Each row is where one point has got to under a steady rotation. How many ticks took it there?
The counts run from 0 to 451.
[  6  -5 -30   8  27   8  -5   4   8 -11  13   6  38  -1  21  -6  -6 -19
 -14  20   0  24 -16 -15  -6  20  25  24 -48  15   6  12  25  -3   5  10
   0 -15   5  13 -36 -18  41  12   2  13 -20   9  11  28  15  26  15 -15]  338
[ -2 -11  -3  14 -15  17 -18  22  -3   2   0   2  34   1   5 -31 -31   1
  40  12   2  11   3 -18 -21  20  18  45  -9  33  -4  35   1  -3   9  10
 -25 -24  11  12 -12 -22   1  16   2  -5   2  -9  -8  32  45   3   6  -2]  277
[  5 -33  -5   3 -14  -6 -21  13  -1  -4 -12  -3  29  -2   5 -21 -26  -4
  19  13  -4  17  20 -31 -18  17  11  25 -40   9   0  23   5   5  14 -12
 -16 -38  14   0 -29  -3  35  26  24  14  17   2 -10  29  35   3  10  -4]  34
[-15 -10   6  19 -12  23  -7  23  -5  -8   2   5  39  -7  17 -20  -9  13
   5   6   5  13   3 -14 -17  19  48  26 -25  19 -16  58  23  -3   8  17
 -23 -17  -1  12  -4 -32  -1  11   1  14   7   0  -1  21  32  15   5  -1]  68
[  2   0  -5  19  14  27  -9   7  -3   2   5   1  31   9  15 -24 -21 -10
  -8  14   4   9 -20  -4   7  18  36  46 -36  18  -8  50  18   3   6  22
   1  -8  -8   3 -15 -35 -11  18   9  11   1  -2   9  32  20  35   1  -8]  95
[-14  -2   1  11   7  23  -1  22   5 -10   4   3  43  -2  22 -16  -6   0
 -12  13   2  13  -5 -14  -8  17  45  21 -25  23 -10  58  30  -3   9  19
 -16 -12  -1  14 -12 -37  -4   8   1  15  -4  -1   8  20  27  30   2 -10]  83
[-13 -11  -4  -2   1   9 -20  20   7  13  -4  -1  49  -2   9 -17 -15  -2
  33  23  -4   7   6 -17 -32  17   9  48  -5  33   0  25   5  -5   0   7
 -32 -23   4  30 -23 -10  15  23  22   8  -2  -4  -6  12  31  13  11 -11]  265
[ -8   4  -6  -5   1  18 -18  16  13   8  -5  -5  46   3  17 -24 -18   1
  34  18  -8  18   7 -22 -24  17  17  31  -8  31  10  18   9  -6   9  18
 -44 -24  13  19 -20 -13  19  14   9  -3 -19  -6  -8  25  45   6   8  -5]  391
[ -2 -21   1  24 -14  15 -23  28 -15   4   3   8  35 -14  -3 -16 -23   2
  31   9   4   7   6  -8 -31  20  18  52 -17  28  -8  38   0  -2   3   2
 -18 -21   6  10 -10  -9  12  22  10   0  15   2  -4  28  42   0   6  -3]  39
[ 11 -20  10  18 -17  12 -19  28 -15  -9  -8  -6  22 -10   7 -10 -30   1
  17   3   1  15  17 -18 -26  27  19  35 -30  18 -11  33   1   7  15  -2
 -12 -26  16  -6 -16   4  18  22  18   9  15   1 -10  32  49  -1   8  -2]  37
[ -3  -2 -14  -6  30  16 -14  13  13   4   7   2  52 -10  22   3 -11 -16
  17  19   1  12  -7 -12 -29  26  19  48 -27  26   2  16   4  -2   0  18
 -17 -19  -1  26 -32  -1  31  19  21   7 -12   5   7  10  18  14  26  -7]  364
[-11 -19 -15  28 -17   2  -1  -7   2  -1  -3  26  38  -4  -2 -16 -14   9
   0  16  -1  26   1 -32  -2   4  33  27 -42   1   3  29  16 -14  13  -5
 -16 -26  -1   0 -24 -21  41  25   1  14   6   9   2  17  35   8   1  -7]  61
[ 16 -15  -8   7  -5  13 -15   2   8   7  -3  -2  27   2   7 -19 -37 -14
  28  11  10  11   0 -20  -5  27  25  62 -41   6   1  16 -12  10  12  14
   2 -21  -1 -11 -35  -5  11  29  33  -2   9  -9   1  19  23  18  12  -4]  371
[-10 -18  -6  35 -21  20 -24   8 -13  -2  -9  31  28  -7   3 -13 -34   2
  -5  16 -10  19   5 -27 -14   9  20  15 -37   7   0  30  14 -12   4  -8
 -12 -26  -5   1 -19 -19  33  19   3  23   9  12  -6  18  39   7  -3  -8]  299
[ 13   1   2  20  13  37 -19  15 -17 -10   7   2  26  -3  28   5 -32 -10
 -21   4   0   6 -11  -4  -2  30  34  32 -51   9  -5  35  11  11  10  15
   7 -12  -1  -5 -22   0  14  12  23  20   5   3   4  27  28  30   5  -8]  218
[  3   6 -14   8  36  19  -1  21  -6  -5  16  -4  48  -5  18  -3   2  -6
 -17  15   3  14 -14  -3 -10  21  32  33 -38  29  -4  38  27   3   5  10
 -10  -7   5  18 -19 -16  20  13   3  17 -12   6  17  28  20  26   7 -16]  335
[ -3   1  -1  -9   7  22 -17  25   7   2  -1 -16  46  -2  23 -14 -15  -7
  29  13   5  13   2 -14 -28  27  22  45 -13  34   2  22  -5   6  11  23
 -30 -20  12  20 -19  -3  11  13  18  -1 -15 -11  -3  23  38  14  19  -5]  376
[ 14  -7   4  15 -12  16 -16   1 -12  13 -16  -1  32   2  12 -11 -38   0
  13  11  -2  21   5 -29  -5  23  19  46 -42  11  12  12  -1   9  20  10
 -26 -23   7  -8 -30  17  25  28  31   2   1  -5  -4  20  42   0   1  -2]  384
[ -6 -23 -22  14 -13 -12  -8   0   6   2  -6  13  43  -5  -7 -24 -14   4
  15  19  -2  29  12 -33 -14   7  21  27 -32  11   4  18  11 -13  11 -12
 -23 -33   6  10 -29 -21  45  26   4  13   3   6  -4  24  34  -3   9 -11]  46
[ -5 -14 -29  20  14   3  -8   5   0  -3   8  16  43  -4  -2 -19  -7  -7
 -13  23  -8  18  -9 -16  -9   9  17  16 -39  18   1  31  28 -16  -1  -6
  -5 -24   3  13 -21 -37  35  11 -12  21 -12  14   3  35  29  21   2 -17]  435
[-21  -6 -15  17  -5  25 -11  16   0  -5   7  23  41  -8  13  -9 -11   3
   6  15  -3  27   3 -21 -29  12  29   8 -21  25   3  32  21 -16  -1   9
 -29 -20   6  21  -9 -30  34  10 -14  16 -14   8  -4  17  41   7   7  -8]  183
[ -2  -7  -3  29 -13  32  -7  11   0  -6   1  13  28   3  10 -23 -27   1
  -5   7   8  15 -11 -10   2  13  44  35 -35  12 -12  48  19  -2  13  17
  -2  -9  -8  -6 -10 -43  -1  17   3  10   9  -3   8  29  28  29   0  -9]  80
[ -4 -12  -8  -5  18  -4 -15  21   1  18  -5 -12  52  -1  -2 -19  -7  -2
  25  27  -6   7   5 -18 -19  18   3  56 -19  35   4  27  10  -3   3  -2
 -22 -24   8  26 -27  -7  15  26  21   9  -3  -3   5  25  24  11   3 -15]  140
[ 17 -14   1   8   9  23 -16  19  -4 -14   6  -8  19  -7  27  -3 -28 -16
 -10   2   4  10  -2 -14  -4  32  37  26 -55   5 -12  39   8  13  13  15
  11 -17   2  -5 -29 -11  11  17  29  18  10  -4   4  30  16  32  14  -8]  343
[  5   4  -7  -6  38  16  -4  18  -3   9   4 -20  50   0  22  -4  -2 -10
   0  20   1   9  -7  -2 -12  28  21  49 -29  31   5  32  13   4   9  18
 -13 -12   8  17 -27   6  10  17  17   8 -16  -4  17  24  20  25  13 -17]  237
[  2  -9 -11  43 -14  25 -14   2 -16  -3   1  28  26   2  -1 -17 -39   3
 -10   8   3  16 -10 -16  -1  14  35  37 -42  11  -4  37  16  -9   8   5
  -3  -9  -8  -6 -13 -26  15  15  -5  10   6   9   3  26  40   7  -5  -2]  190
[-14  -6 -20  11   4  26 -11  13   7 -12  12  22  39  -8  21  -9 -16  -9
  -9  14  -8  27  -7 -18 -20  15  32   6 -32  16  -1  26  23 -10  -1  13
 -15 -19   2  19 -22 -37  39   8 -12  21 -17  13  -3  25  30  21  12  -7]  198
[-23 -15 -15  10  -9  11 -15  17   3   1  -2  13  44   0   3 -22 -18   3
   8  23 -12  22   5 -30 -21   6  20  10 -21  22   0  36  24 -16  -1  -4
 -31 -32   0  22 -18 -39  28  13  -4  21  -7   4 -10  21  39  14   1 -11]  295
[-21 -14  -3  13 -11  13 -17  25   0   0   5  10  46  -7  -2 -20 -17  10
  23  15  -3  13   8 -16 -34  11  23  34  -8  30  -7  41  13 -10   1   1
 -33 -25   3  24  -9 -30  13  21  -2   7   6   4  -3  18  41   2   4  -6]  167
[  9 -17 -24  10   6  20 -16   0   9 -16  11  12  24   0  19  -9 -28 -25
  -5   9   8  22  -9 -16  -6  26  31  28 -52   1  -1  22  12   9   1   8
  18 -23   1  -5 -37 -23  31  16  19  14   1   2   6  29  15  31  20  -5]  341
[ -1  -4 -24  -3  33   2 -11   3  13   9   5  -4  49  -1  11 -12  -9 -20
  12  29  -3  14 -11 -16 -18  21  14  53 -32  22   8  15   9  -5  -4   9
 -10 -20  -1  21 -37 -13  26  20  20  10 -13   2  10  26   9  28  16 -15]  239
[ -2   5  -7  23  17  18   1  21 -17  -6  10   0  42  -3  11 -12  -3  10
 -21  13  -2  18 -11  -3  -7  21  33  30 -33  32  -4  50  33  -7  14  12
 -13  -8   7  10  -3 -24  11   9 -13  10  -8   6  11  35  33  23  -3 -15]  320
[ -2 -11  -3  16 -20  27 -22  11  -9  -1 -13  18  26   2  15 -12 -42  -6
   5  12 -14  25  12 -30 -14  16  17   2 -32  11  11  18   7  -8   9   3
 -22 -29  13   2 -18 -12  42  17   7  12  -6   4 -14  23  54   3   1  -5]  410
[  8  -7  -7  31   8  38 -23  20 -13 -13  19  16  19 -11  20  -3 -34 -11
 -11  -2   8   7 -15  -3 -12  30  29  36 -46  15 -11  42  14   7   1  12
  11 -12  -5  -1 -17 -22  16  10  10  15   3   5  -1  32  25  26  11  -4]  330
[ 20  -9  -5  15   9  22 -27  14 -20  12   2   5  22  -2   3 -12 -42 -15
  13  16  -6   0  -7  -8 -17  27   4  55 -37  24   7  21  -7   6  -2   4
   6 -16   0   0 -31   2  12  24  28  10   6  -2  -4  32  30  13   5  -8]  9
[ -2   2 -27  11  17  13  -3   9   2 -11  10   9  39   0  15 -13 -10  -9
 -14  18  -4  27 -12 -15  -9  16  29  12 -37  22   3  27  30 -12   5  14
 -13 -19   9  12 -21 -35  35   8 -14  17 -23   9  10  36  29  23  10 -11]  323
